One vector is turned by the same rotation once a step. Each row is the vector after some number of steps, and that number follows the row.
The counts run from 0 to 309.
94 15 -121 -80 14 -243 -108 283 157 341 101 -99 27 -285 -50 -143 -125 132 9 57 193 -388 187 241 -100 -20 -64 65 40 -260 96 22 243 196 225 -91 193 77 -146 66 -198 -98 -51 47 -236 397 126 3 -114 27 156 -302 179 72 -259 134 -304 -272 -224 382 94 -292 -244 135 -86 -112 -128 -303 -96 329 => 49
-331 226 -126 -232 107 -28 8 -223 -335 31 -326 -113 -217 -80 106 -100 -81 209 -44 152 78 274 65 104 124 26 352 -228 263 -61 -114 -82 261 -294 271 56 -222 -40 215 83 110 -155 -110 -68 -299 -88 -49 -41 -250 -424 -48 229 -116 184 90 -31 172 4 -339 -59 51 -320 -82 -152 -252 -303 -245 96 -43 -55 => 26
114 -36 -62 42 -115 53 148 329 -37 -192 -180 -121 230 -197 -184 204 -260 113 417 -203 -526 -14 -116 -72 -71 35 -25 125 -64 -96 101 6 350 7 -19 -79 -518 117 -85 140 120 -62 159 -258 -18 344 -268 -128 -262 -165 -73 15 204 -43 66 -218 41 65 -220 -97 204 -175 9 63 -152 -155 -123 -153 -33 391 => 131
39 -473 341 -28 -143 -18 3 -143 -38 168 5 -125 -43 286 33 -93 -184 351 90 106 -374 335 -154 23 37 -116 110 -429 109 155 -220 -56 219 241 45 -110 154 108 -200 74 -320 119 -353 -190 -53 19 72 -307 216 -5 29 -278 -106 -85 -50 46 142 24 59 123 0 -254 -202 -73 299 -270 -9 227 -137 -34 => 247
-393 19 -268 -227 -86 -96 -99 133 -217 -56 -187 14 -97 -215 -235 -63 -48 -74 -157 101 266 -169 -2 51 59 -57 175 181 23 -226 114 -201 -224 -50 195 -93 -71 80 -21 41 46 118 176 326 -452 -146 -117 21 -454 -205 174 183 -79 332 129 -189 -134 -122 -31 -40 -128 321 -177 80 -347 -277 -83 -220 -91 302 => 201
-36 -257 -129 18 -190 -189 74 83 283 -29 263 146 -10 29 187 -103 -32 -42 -145 141 254 -148 71 -104 23 -262 -237 194 -208 -146 31 40 -410 133 -85 65 284 76 -357 -96 -239 448 63 -16 -5 -71 100 -82 173 252 156 -294 -78 62 47 140 184 -144 362 -89 -146 334 -90 -131 426 306 110 4 15 170 => 85
185 -57 193 26 -218 5 -168 345 273 72 -78 254 35 -103 -244 -53 -79 -3 -30 -437 -247 -90 210 -262 -242 -204 -113 30 -142 52 164 179 -76 310 -170 -199 237 216 206 67 -281 235 175 274 442 -6 -116 269 -178 189 225 -276 -58 -62 -166 -40 -23 75 60 128 185 225 -149 22 192 -1 171 -179 -98 -66 => 161
-221 -157 -151 -136 222 -100 -301 115 -17 10 -6 189 -238 -74 72 4 -52 -53 -236 -30 293 -86 12 -27 48 -121 150 75 131 -111 34 275 -616 -5 66 31 -62 -21 437 -183 -146 330 190 393 -23 -267 -78 358 -195 -101 24 80 -198 121 -75 16 282 44 82 190 -302 127 -140 -235 156 54 -216 -77 97 -273 => 8
-206 336 -97 -149 253 13 -25 -293 -300 118 -202 -136 -187 -54 158 -68 42 118 -62 175 175 201 85 208 144 173 308 -211 285 -9 -113 -44 312 -314 261 93 -170 -147 228 34 185 -323 -174 -74 -251 -16 55 18 -87 -332 -118 229 -33 114 12 45 38 -8 -352 38 41 -455 7 -77 -303 -176 -224 79 41 -159 => 30
417 190 289 213 113 227 41 -15 41 -12 -10 -74 211 71 -107 175 79 -60 251 -281 -401 95 -54 -55 -145 205 -82 -117 -3 272 -24 100 380 1 -179 -74 -123 -79 249 97 190 -382 -55 -144 435 219 -43 76 191 70 -219 41 153 -328 -126 -35 -142 208 -158 80 227 -315 260 159 -87 25 28 51 26 -266 => 144
-29 -120 92 2 271 85 -214 -206 -94 -25 86 155 -189 229 93 57 104 -144 -211 -38 161 175 -134 -74 29 -18 58 -138 165 180 -135 186 -546 -40 -102 70 91 -139 473 -201 -56 83 -10 290 166 -380 2 262 81 8 -133 203 -225 -88 -97 65 130 215 172 172 -281 126 71 -183 154 45 -65 190 104 -606 => 0
112 -71 51 -73 -263 -151 108 45 85 236 16 -129 59 -71 -42 -233 -214 256 130 78 -79 39 95 91 -142 -157 -151 -157 6 -67 -97 -196 447 217 145 -140 345 169 -331 203 -276 -112 -256 -200 -219 327 106 -307 -65 15 197 -315 47 -3 -167 137 -295 -190 -150 195 228 -207 -224 96 -20 -301 28 -35 -269 315 => 57
-163 -137 -94 -99 258 -52 -296 36 -15 10 37 191 -224 4 83 24 23 -93 -245 -39 291 -60 -17 -37 53 -84 121 38 132 -41 9 275 -644 -14 33 61 -28 -58 479 -214 -119 291 160 380 48 -300 -59 360 -103 -50 -28 108 -207 58 -88 32 247 89 112 210 -306 133 -96 -215 168 87 -186 -29 112 -360 => 6
-224 -149 -150 -6 141 -266 -135 209 291 -26 157 222 -214 -47 348 -100 -148 207 -143 38 109 -89 66 83 53 -194 -25 -2 -37 -250 49 343 -285 -25 43 313 57 116 -62 -379 -287 330 165 -59 -3 -218 126 150 -41 123 170 -125 76 218 -45 160 348 -122 113 30 -72 113 -260 -428 344 333 79 7 202 96 => 270
-153 301 188 -57 -171 174 -4 -357 -150 -93 -281 205 -182 182 -49 -179 167 -31 -230 -154 -47 436 149 -265 -37 -107 133 -268 17 274 -103 -114 25 -132 -112 -7 282 32 235 60 21 -27 -98 174 271 -484 -18 82 -71 -21 131 215 -274 64 118 -45 32 188 69 -265 148 319 45 -84 -56 -107 308 263 -81 -375 => 177
-156 268 212 -78 -216 161 11 -312 -140 -95 -289 206 -174 180 -72 -194 128 -4 -207 -175 -104 457 155 -280 -60 -139 128 -275 12 283 -108 -128 50 -108 -126 -32 283 76 212 70 -14 -10 -91 159 270 -460 -28 76 -93 -38 146 163 -276 58 114 -53 40 193 50 -267 181 326 15 -93 -38 -139 305 253 -119 -341 => 176
15 38 -283 97 252 -14 11 295 88 -198 123 -37 143 -199 85 298 54 -164 147 25 69 -400 -95 108 116 210 -28 415 -109 -226 227 197 -199 -149 -10 154 -540 -110 -29 -165 296 57 332 -84 -27 151 -83 140 22 -5 -196 100 269 19 117 -90 185 -38 -17 -99 -141 -62 177 -6 -61 378 -182 -228 286 228 => 118
-148 352 -100 -117 298 13 -53 -274 -251 162 -156 -157 -159 -74 151 -70 101 82 -62 188 262 99 104 271 130 223 280 -186 272 -18 -83 -3 301 -305 247 93 -124 -187 226 4 222 -386 -172 -55 -229 27 99 65 -7 -284 -153 213 30 75 -36 95 -15 -35 -349 91 34 -498 48 -36 -320 -111 -233 60 61 -198 => 32
-9 -155 152 101 282 -79 -162 -135 198 140 260 87 -172 238 370 -56 90 143 -190 116 87 51 -4 156 112 26 58 -237 60 61 -83 292 -178 -19 -28 265 186 -64 20 -341 -201 110 -124 -61 192 -247 245 117 389 204 -44 -132 32 -16 -85 230 275 -11 169 110 -116 -128 -58 -298 403 372 111 194 240 -337 => 261
-133 431 -291 35 131 -7 299 -231 -71 -274 -27 -2 -112 -34 395 -20 -118 85 135 133 80 347 -30 45 22 -25 -154 -46 63 -92 -156 -11 205 -485 57 372 -168 -79 -12 -162 200 -329 -4 -460 -156 -64 49 -150 -106 -180 -91 376 98 84 85 129 63 49 -209 -229 138 -85 144 -305 -158 57 -7 254 76 24 => 289
-31 142 -232 119 282 59 91 -55 -30 -254 141 -53 74 0 250 256 173 -194 64 155 155 -175 -131 107 199 269 14 281 -53 -100 82 118 -187 -325 -53 271 -464 -214 -37 -192 404 -42 189 -184 -8 -26 -14 61 229 -22 -296 238 170 -13 221 -33 254 28 56 -247 -171 -58 305 -61 -17 452 -110 2 321 -4 => 112
31 -39 -273 81 136 -39 13 433 84 -200 47 -44 189 -291 -25 279 -98 -80 242 -68 -101 -397 -92 70 48 128 -43 420 -114 -293 248 177 -82 -61 9 73 -576 2 -58 -78 205 106 362 -93 -65 272 -178 81 -152 -43 -125 17 267 55 100 -151 149 -54 -82 -65 -44 -63 63 22 -79 223 -196 -313 198 389 => 122
-353 116 -276 -179 48 -94 -213 129 -117 -28 -98 124 -137 -202 -161 -62 108 -205 -302 41 435 -294 104 52 62 -7 149 243 -9 -212 182 -51 -402 -51 122 -7 11 9 116 -82 37 148 241 456 -264 -237 -49 227 -357 -77 176 185 -76 313 89 -111 -106 -128 51 -3 -190 405 -118 54 -251 -30 -9 -246 24 119 => 196
390 160 262 192 59 248 102 -15 -19 -37 -65 -113 220 66 -121 192 33 -1 307 -259 -479 149 -79 -62 -122 194 -70 -135 31 256 -34 50 442 -28 -155 -75 -201 -57 191 127 192 -383 -56 -203 362 239 -86 -2 127 14 -212 80 147 -306 -83 -65 -134 200 -179 34 248 -330 244 162 -129 -35 10 74 2 -184 => 142
334 141 225 171 13 235 132 6 -51 -72 -121 -131 229 35 -131 181 -43 34 353 -252 -541 178 -105 -70 -115 166 -45 -109 15 213 -39 0 493 -24 -122 -81 -270 -11 131 159 196 -362 -52 -259 275 258 -128 -66 39 -49 -207 82 153 -274 -51 -102 -104 191 -206 -15 271 -337 206 146 -150 -123 6 68 -24 -91 => 140
-209 353 -18 -47 166 79 -168 -260 -104 -33 -58 198 -190 61 7 -74 345 -258 -392 -2 419 5 159 -35 53 89 151 4 28 115 48 11 -303 -197 -34 101 208 -143 299 -120 142 -51 64 393 141 -480 78 319 2 47 25 292 -156 131 75 3 -47 47 106 -116 -104 345 105 -10 -153 165 178 66 98 -401 => 186
43 -424 358 -6 -82 -7 -1 -214 -40 171 28 -122 -70 333 94 -85 -107 330 53 122 -348 377 -152 30 43 -81 112 -468 122 208 -251 -33 233 171 12 -46 174 58 -159 28 -275 80 -372 -212 8 -54 117 -271 276 18 -9 -233 -95 -100 -42 83 160 51 64 89 0 -262 -151 -99 314 -195 26 296 -80 -143 => 249
-24 -159 125 100 289 -113 -167 -83 223 122 257 123 -191 218 375 -65 80 132 -197 92 106 9 -7 149 113 6 51 -206 38 10 -51 319 -200 -9 -36 274 178 -70 32 -369 -206 137 -88 -70 188 -248 252 162 368 200 -18 -120 44 2 -89 226 283 -32 162 107 -126 -95 -82 -309 403 396 102 176 252 -286 => 262
-303 242 -123 -202 133 -1 -17 -267 -321 47 -303 -134 -211 -67 120 -96 -60 191 -39 153 102 267 67 121 143 49 345 -231 271 -48 -114 -70 275 -290 253 62 -216 -78 218 70 135 -210 -146 -74 -292 -65 -20 -25 -201 -395 -63 238 -93 167 65 3 124 8 -357 -26 50 -365 -64 -142 -269 -290 -229 107 -18 -82 => 27
-53 -154 87 89 276 -125 -197 -60 247 100 268 148 -197 176 381 -58 64 127 -198 88 125 -27 7 152 112 -10 29 -173 32 -31 -26 361 -233 -14 -22 276 183 -57 17 -378 -212 170 -34 -49 179 -247 252 167 320 215 0 -132 60 36 -95 235 278 -39 158 105 -126 -67 -90 -320 410 415 108 144 259 -253 => 263
-306 -171 -211 -214 132 -131 -274 175 -35 7 -97 174 -246 -145 41 -32 -139 22 -221 -20 228 -60 55 -49 55 -174 205 84 120 -197 63 216 -528 -14 128 -3 -118 52 383 -139 -156 372 206 355 -121 -237 -129 289 -319 -181 77 40 -203 187 -32 -16 318 22 11 149 -243 106 -236 -257 107 -46 -255 -122 50 -104 => 11
